In the rows, 128 means zero.
Each named move below is a turn or a mirror, shown by a few rows before and after it. Which moves, in which order, take the first row of each later pair to the second? The first pair is answered.
N (before -> after):
130 134 123 122 111 142 127 109 138 121 144 125 129 121 126 127  ->  126 131 130 130 114 143 131 110 133 109 149 128 133 119 132 128
140 133 117 143 128 134 135 112 107 130 109 121 137 100 130 133  ->  144 130 116 141 130 132 133 109 105 129 111 125 136 102 125 130
122 143 115 115 120 122 131 122 126 138 126 107 126 140 117 140  ->  115 145 132 132 124 121 148 131 112 119 134 119 133 139 132 139
117 130 129 108 130 142 118 121 136 143 132 134 135 125 115 130  ->  110 128 144 120 129 133 129 128 124 124 138 139 142 128 130 130
X (before -> after):
110 113 128 101 147 136 129 148 136 137 106 118 106 144 117 130  ->  100 103 147 115 123 136 130 142 104 139 123 127  99 123 110 128
128 126 118 118 116 129 106 120 131 150 131 120 120 130 118 138  ->  122 131 127 125 103 128 113 112 123 143 139 120 122 123 119 134
136 116 132 146 161 126 145 158 140 101 137 131 141 151 144 128  ->  136  97 127 143 154 127 144 166 135 119 135 131 129 150 128 131
Q (before -> after):
140 126 126 140 147 117 130 127 141  64 152 125 145 128 156 125  ->  159 112 108 140 154 121 112 122 162  76 144 120 134 138 134 114
168 142 118 114 116 136 120 118 146 122 128 108 141 129 141 109  ->  154 144 103  95 122 135 130 127 150 129 114 102 139 136 138 121
130 154 116  96 110 110 132 126  95 167  85 105 122 119  94 151  ->  109 162 142 111 101 104 150 125  75 144  94 119 134 105 119 153
117 132 108  98 120 131 114 114 134 155 119 105 115 134 128 139  ->   98 143 128 100 117 123 133 114 115 134 130 113 129 126 154 146
B (before -> after):
107 145  87  92 102 119 126 104 105 161 120 145 108  83 105 127  ->  119 143 110 123  90 122 119  92 100 143 135 145 107  72 107 103
137 128 131 153 134 121 134 141 128 122 134 133 131 143 140 119  ->  129 124 118 141 137 121 137 151 134 124 128 129 128 149 136 125
150 141 142 153 135 145 117 123 110 122 152 123 127 130 145 100  ->  151 130 131 156 153 145 126 150 110 123 143 130 129 146 150 105
132 149 112 128 144 127  98 113 130 118 145 111 145 133 121 118  ->  139 144 116 130 146 128  99 118 130 114 149 109 144 139 126 115
Pairs:
(two moves a pair)
 95 123 156 149 150 119 150 167  88 121 132 161 126 131 162 145  ->  108 127 131 126 179 117 152 181 119 130 114 154 125 150 165 154 -> X, X
127 107 102 131 137 130 123 127 130 132 123 139 110 138 132 137  ->  116 129 125 145 122 126 130 117 121 105 138 143 120 121 146 122 -> X, X
106 170 140 125 123 106 170 132 113  89 125 135 159 126 157 148  ->  188 143 118 157 129 127 111 113 156 106 115 119 133 144 101 102 -> Q, Q
159 121 114 131 101 151  79  87 132 153 126 123 103 129 101 126  ->  166 133 138 156 101 152  87  84 125 122 137 130 118 117 124 104 -> B, X
147 146 138 137 140 148 132 134 155  97 121 108 127 152 131 109  ->  143 119 144 149 138 149 142 155 137  97 122 121 124 155 129 109 -> X, N
173 110 150 145 108 141 117 134 100 136 144 124 114  92 137 105  ->  181 147 131 121 127 138 102 117 143 136 131 104 120 103 139  98 -> X, N
106 145 118 109 107 122 131  99 127 145 132 123 119 108 122 148  ->  119 165 123 111 118 119 130 100 146 124 127 123 133 113 141 137 -> Q, X
120 122 121 111  95 137 114 116 138 153 116 132 123 114  79 140  ->  145 113 143 148 101 146 110 113 131 132 127 137 123 113  81 110 -> B, B
122 118 134 127 106 128 152 131 122 103 123 152 128 127 156 140  ->  129 111 111 112 129 127 146 143 139 118 108 144 127 145 154 148 -> X, X
148 162 112 108 109 112  96 107 151 130 122 115 136 124  98 126  ->  109 168 145 114 110  99 140 135 121  98 133 134 156 115 148 140 -> Q, N
110 143 122 101 142 115 133 148 129 129 122 121 139 140 147 141  ->  147 140 148 149 133 123 120 131 129 104 137 123 141 128 145 103 -> Q, Q
160  89 148 157 175 147 153 157 130 118 135 145 126 154 121 105  ->  121  76 152 147 143 149 162 159  94 142 145 156 112 139 110 130 -> B, X
128 112  95 109  97 119 129 103 117 183 130 113 112 107  95 163  ->   95 163 131 114  98 100 160  94 108 135 140 119 139  95 150 165 -> Q, X
138 136 126 146 146 122 156 131 161 111 129 122 131 125 123 110  ->  136 103 126 156 131 130 155 135 138 133 130 133 116 120 102 116 -> X, X
160 147 120 121 166 134 125 115 190 116 109 109 142 134 136 107  ->  146  78 144 149 108 150 121 112 115 145 138 139 109 102  92 115 -> X, X
127 149 115 145 132 117 111 145 137 111 128 136 126 124 150  97  ->  130 125 100 135 139 125 112 167 135 125 117 143 114 135 135 109 -> B, X
108 128 136 114 101 122 129 121 113 148 137 136 120 114 136 143  ->  116 148 121 102 126 117 131 126 148 141 128 129 131 129 150 142 -> X, X
129 138 134 147 151 139 134 125 149 122 123 128 140 135 146 116  ->  130  99 128 150 134 149 130 135 127 145 124 139 124 135 120 127 -> X, X
149 120 125 138 152 140 137 138 166 128 127 124 125 130 117 107  ->  113 133 113 100 142 135 140 132 162 149 122 120 125 125 117 133 -> Q, B
160 140 132 128 126 113 122 100 169 110 115 116 144 143 140 110  ->  126 151 124 102 132 104 138 115 165 116 106 119 147 151 157 139 -> Q, Q
134 161 127 132 100 125  95 104 117 154 134 135 121 124 119 115  ->  142 164 112 118 119 125  92 110 141 156 123 130 122 135 118 114 -> X, X
119 135 144 142 139 120 154 147 116  99 129 137 147 134 163 131  ->  148 116 127 151 156 130 142 159 131 107 120 133 133 152 145 117 -> Q, B
112 159 114  98 119 140 115 124 150 138 123 129 152 157 145 139  ->  107 121 125 111  86 147 117 121 108 156 139 147 132 141 119 142 -> X, X
112  70 103 134 106 119 134 132 134 108 128 126 130 144 132 109  ->  111  80  97 119  95 122 115 117 142 120 122 107 128 137 115 108 -> X, N
151 175 143 148 114 132 154 128 115 111 134 144 163 118 152 114  ->  169 151 107 131 151 134 156 166 139 129 112 139 154 151 144 124 -> B, X
129  90 120 104 130 138 142 134 102 173 138 168 121 140 105 144  ->  118 166 151 109 138 125 149 101 124 112 149 154 162 128 167 121 -> X, X
140 126 123 124 121 137 100 124 137 139 123 125 121 119 110 113  ->   99 138 129 110 119 129 131 137 118 139 127 135 134 118 136 136 -> Q, Q
176 109 164 146 148 149 143 168 147 133 130 119 108 113 104 100  ->  170 129 177 151 148 143 148 153 147 110 135 116 119 104 118  91 -> X, X
115 123 131 133 144 119 139 139 134 113 137 135 144 118 162 128  ->  124 138 108 106 131 126 113 112 159 144 131 118 129 115 133 130 -> N, B
109 124 131 128  95 124 106  93 112 132 144 128 108  95 119 133  ->  138 100 144 171 124 132 117 127 111 106 148 140 117 111 131 110 -> B, B
127 130 102  94  93 138  98  89 134 179 121 111 101 104  77 140  ->   79 155 152 116  80 124 141  96  84 129 145 132 127  82 135 149 -> Q, Q
142 147 106  99 137 126 116 121 134 110 148 112 109 110 151 129  ->  120 140 103  92 135 123 126 133 117 122 146 115 107 111 153 146 -> X, Q
139 116 143 135 100 144 135 129 124 130 135 114 108 123 115 145  ->  142 139 136 119 100 143 130 112 141 128 128 101 121 120 122 142 -> X, N
105 127 142 136  88 131 128 104  96 109 152 131 119 116 109 125  ->  132  99 140 163 123 132 139 142 105  91 148 144 123 138 121 113 -> B, B
132 164 131 125 120 124 106  99 149 115 134 116 138 112 123 115  ->  116 160 112 104 124 122 113 106 150 130 122 110 137 119 123 133 -> Q, Q
106 165 125 145 113 113 131 126 106 107 119 151 145 124 160 119  ->  158 151  94 140 123 128  91 118 136 132 107 133 125 134 117  99 -> Q, Q
128 154 141 152 136 123 135 122 145 127 142  99 112 141 156 117  ->  116 142 120 128 144 122 145 137 144 145 130 103 110 154 149 139 -> X, Q
 99 108 135 133 149 126 161 156 105 132 117 152 138 149 146 154  ->  100 122 110  92 121 132 125 114 124 173 113 124 123 133 111 159 -> N, B
146 136  97 106 117 145  94 100 144 152 127 107 111 139  86 126  ->  126 121 155 159 135 132 153 156  98  85 141 149 136 149 152 126 -> N, B
159 104 134 170 141 164 108 156 126 145 148 126 104 121  94 101  ->  160 131 133 157 129 164  94 128 135 149 150 116 106 111  95  96 -> X, N
134 123 106 102 126 135 115 119 142 157 121 120 114 124 100 125  ->  121 121 146 136 106 133 134 120  98 130 142 140 123 102 125 118 -> X, N
125 104 123 135 149 118 143 160 126 128 112 137 125 152 137 144  ->  112 117 146 151 126 116 147 143 106 113 129 141 134 132 146 138 -> X, X
